Rotation paths and how fast each direction turns (degrees a step)
Each turn is a multiple of 5 degrees from 10 to 175, or 0.
Each row of a path follows its step; steps can be skipped.

step 3: [ 0.79  2.93 -3.04  1.33  3.85 -0.36  0.04 -0.99  0.11  0.61 -0.33 -0.24
  1.29 -1.52  1.67 -2.72  0.90  1.49  2.68  2.25 -1.93 -2.63  3.85 -0.73
  2.28 -3.22 -0.31  1.71  1.05 -6.12 -0.63 -1.61  1.41 -0.95  2.21 -0.37
  3.31  0.93 -3.56 -1.80 -2.93  3.44  0.77 -5.11 -3.39  0.02  2.84 -2.22
  1.35  1.74 -4.17 -1.90  1.07 -4.35  0.53 -1.02 -0.86 -2.61  3.24  1.85
  1.44  0.44  0.93]
step 6: [-2.55 -1.76  1.52  0.23  3.23 -0.46  1.35 -0.33  0.15 -1.67 -7.63  2.29
 -0.60  0.48 -0.93  0.41  0.43 -2.00 -3.92  1.50  5.24 -4.03 -1.63  1.53
  1.40 -0.12 -1.30  1.09  0.01  5.82 -1.56  3.88 -1.72 -1.26  0.85  0.93
  0.12  0.51 -2.51  0.13 -0.61  0.79 -1.54  1.96 -2.37 -1.55  2.67  1.17
 -4.40 -0.04  0.40 -1.54 -1.03 -1.95  2.11  1.36  0.94  2.86  1.15  1.65
  4.73 -0.71 -2.21]
step 8: [ 1.40 -1.58  1.36  1.75 -2.62  1.41  0.13  0.69  1.61  0.36 -2.84 -2.87
  2.38  0.27 -2.51 -3.04 -3.12 -1.14  0.65 -0.92 -3.84  0.23  2.57 -0.18
  3.50  4.43  6.07 -1.62 -0.02 -1.34 -1.58 -2.26 -3.68  3.20 -2.95 -1.58
  0.73  2.09  3.64  0.31 -0.42  2.59 -1.25 -1.40 -0.47 -2.13  1.31 -4.52
  0.51  3.37 -2.64  0.71 -0.37  0.84  1.69  0.77  2.40 -0.67  2.85  1.79
 -4.58  1.76  2.35]
step 10: [-0.61 -1.76 -0.11  2.26 -1.21  0.79 -0.42 -4.31  1.99  0.36  4.57 -2.87
  1.34  4.08  0.00 -0.26  0.69  2.05  3.93 -0.73  1.84 -1.30 -1.06 -3.67
 -0.47 -3.51 -1.99 -2.02  0.88 -3.81  0.57 -1.36  1.65  0.13  2.41  0.20
 -3.73 -2.35 -1.90  5.30  2.26  1.21  3.48  1.55 -1.93  0.06  3.13  5.04
 -2.48  1.34  0.50  0.63 -1.05  2.36 -0.68 -3.68  1.01 -2.40 -0.79  1.36
  0.56  1.38 -3.34]
step 11: [ 1.46 -0.35  0.25 -0.94 -2.36  2.61  4.58  4.03  3.62  1.61  1.39 -3.29
  1.03 -1.02 -0.62 -1.30 -1.59 -1.56  1.33 -2.18 -1.67 -3.51 -1.44  0.44
  0.24 -0.41 -1.71  3.18  0.40  4.49 -1.29  2.13 -0.28 -1.01  5.40  2.73
  5.78  1.11 -1.91 -1.36 -1.22 -1.73 -1.94  2.32 -3.92  1.63  1.44 -0.46
  1.45 -2.20  0.80 -1.15  4.43  0.19 -1.64  1.65 -2.69 -2.92 -2.47  2.24
  0.63  0.45 -1.81]
step 14: [ 0.48  2.62  1.02  0.84  0.58  3.90 -1.36 -3.84 -0.30  0.92 -2.07 -3.25
  0.52 -3.64 -2.90  3.56  0.45  1.39 -0.68 -0.50  0.48 -3.42  3.83 -1.03
  1.49  1.52  2.75  2.99  0.72  3.22  0.77 -0.70 -2.12  0.66  0.67  0.12
  1.97 -1.75  1.31  2.43  1.66  3.93  0.10 -1.12 -0.18 -5.13 -2.85 -3.05
 -1.84  1.45 -0.24  2.60 -1.18 -0.24  4.79  0.64 -1.16  2.67 -1.68  0.01
 -4.01 -2.99  4.23]
step 15: [ 1.52 -0.86 -0.80  2.37 -2.92  3.18  0.76 -4.26  0.09 -1.40 -1.38  3.80
 -2.15  0.39 -0.93  2.29 -0.21 -1.58  1.40  2.33 -0.73  2.78 -0.22 -1.21
  0.22 -2.76 -4.41 -1.01 -1.23 -6.91 -4.02 -3.15  1.71 -3.33 -2.71 -1.38
  2.87  2.22 -0.42  0.25 -0.29 -1.06 -1.76 -2.99 -2.43 -1.29  0.32  0.92
  0.98  5.35 -1.47 -0.62 -1.46  2.17 -2.90  1.73 -0.67 -1.60  0.53  0.19
 -0.60 -3.26  2.15]
step 20: [-5.80  2.47  1.35  2.00 -2.35  0.27  0.89 -1.42 -1.01  3.85 -4.14  1.65
  1.48 -3.99 -2.75 -3.19 -1.88  2.31 -1.42 -1.34  2.88  0.65 -0.70  0.80
  0.62  4.30  1.57 -0.03  1.68 -1.91  1.88 -3.69  1.94  3.63 -2.10  0.19
  3.31 -1.18 -2.22  2.27  1.17  2.40  0.43 -2.96  0.17 -2.50 -0.06 -0.77
  0.42  3.67  0.03  4.65 -0.54  1.09  1.23  4.16 -0.94 -0.34  0.35 -0.85
  2.04 -2.21  1.29]
Speeds:
[-0.91 -1.48  0.19 -0.34  0.35  0.68  0.56 -0.08  0.09 -0.25  0.75  0.11
  0.01  0.09 -0.16  0.84  0.09 -0.46  0.19 -0.60  0.18 -0.27  0.59  1.12
 -0.55 -0.78 -0.88  0.69  0.06 -0.74  0.23 -0.78 -0.54 -0.01  0.35 -0.33
  0.32 -0.15 -1.39  0.28 -0.08  0.60 -0.90  0.61 -0.78 -0.23  0.09 -0.23
 -0.41  0.39  0.16 -0.11  0.39  0.62  0.17  1.59 -0.37 -0.49  0.20  0.63
  1.22  0.17  1.03]
85
[-0.39  1.38  0.35 -0.32  0.13 -0.63 -0.45 -0.64  0.42  0.01  0.64 -0.79
  0.91 -0.40 -0.47 -0.71  0.39  1.38  0.00 -0.04 -0.38 -0.68 -0.87 -0.62
 -1.26  0.44  0.24 -0.20  0.41 -0.79 -0.57  0.12 -0.13  1.53  0.61  0.83
 -0.24 -0.53 -0.62  0.04  0.11  1.31 -0.21 -0.06  0.18 -0.04 -0.35  0.38
 -0.57 -0.57  0.51  0.17  0.24  0.42  0.24  0.53 -0.29  0.20 -0.77  0.79
  0.46 -0.75 -0.16]
110
[ 0.15  0.58  0.05  0.35  1.01  0.28 -0.07  0.38 -0.21 -1.80  0.89 -0.08
 -0.76  0.59  0.00  0.14  0.96  0.16  0.79 -0.21 -0.16 -0.68  0.55  0.02
 -0.26 -0.25  1.11  0.56 -0.85 -0.40  0.92 -0.42  0.38 -0.55  0.60 -0.13
 -0.32 -0.01 -0.01  0.59 -0.81 -0.19  0.38  0.03 -0.07 -0.10 -1.14 -0.25
  0.30 -0.91  0.00  0.55 -0.34 -0.29  1.20  0.36  0.20 -0.18 -1.24 -1.33
 -0.55 -0.07  0.07]
155
[-0.14 -0.17 -1.12 -0.58  0.07 -0.20 -0.05 -0.34 -0.54  0.12 -0.40  0.05
  0.23  0.31  0.09  1.11 -0.41 -0.99 -0.14  0.48  0.55 -0.63 -0.33 -1.35
  0.38 -0.70 -0.59 -0.10 -1.06 -0.16 -0.97 -0.67  0.70 -0.34  0.47  1.69
  0.96 -0.23 -0.19  0.13 -0.67  1.19 -0.04  0.49 -0.54  0.39  0.44  0.15
  0.02 -0.43 -0.51  0.91  0.42 -0.21  0.19  0.19 -0.26  0.46 -0.12  0.23
 -1.48  0.29 -0.19]
90
[ 0.40  0.63 -0.69 -0.11  0.06 -0.03 -0.31  0.23 -0.17  0.06  0.35  1.84
 -0.55  0.85 -0.45 -0.91  0.37  0.25  0.12 -0.03  0.80 -0.42  0.05  0.22
  0.78 -0.19 -0.63 -0.61  0.51 -1.09 -0.44 -0.33 -0.28 -0.65 -0.53  0.27
  0.24 -0.54  0.28 -0.74  0.49 -0.23 -0.61 -0.29 -0.13 -0.14  0.12  0.98
 -1.07 -0.30  0.48 -1.59  0.12  0.21  1.33  0.39 -0.99  0.72  0.42 -0.75
 -0.09 -0.29 -0.17]
125
[-0.26 -0.47  0.47 -0.35 -0.53 -0.34  0.11 -0.58 -0.65  0.29 -0.50 -1.67
 -0.17  0.35 -0.87  0.03  0.77  0.08 -0.12  0.87  0.88  0.09  0.97  0.25
  0.60  0.69 -0.60 -0.29  0.67 -0.45 -0.14 -0.05  1.25 -0.37 -0.23  0.01
  0.12  0.41 -0.43  0.18 -0.05 -0.66  0.62  0.60 -0.58  0.48 -0.40 -0.66
 -0.21 -0.26  0.00 -1.44  0.49 -0.59  0.06  0.55  0.46 -0.63 -0.89  0.28
 -0.35 -1.54 -0.65]
85
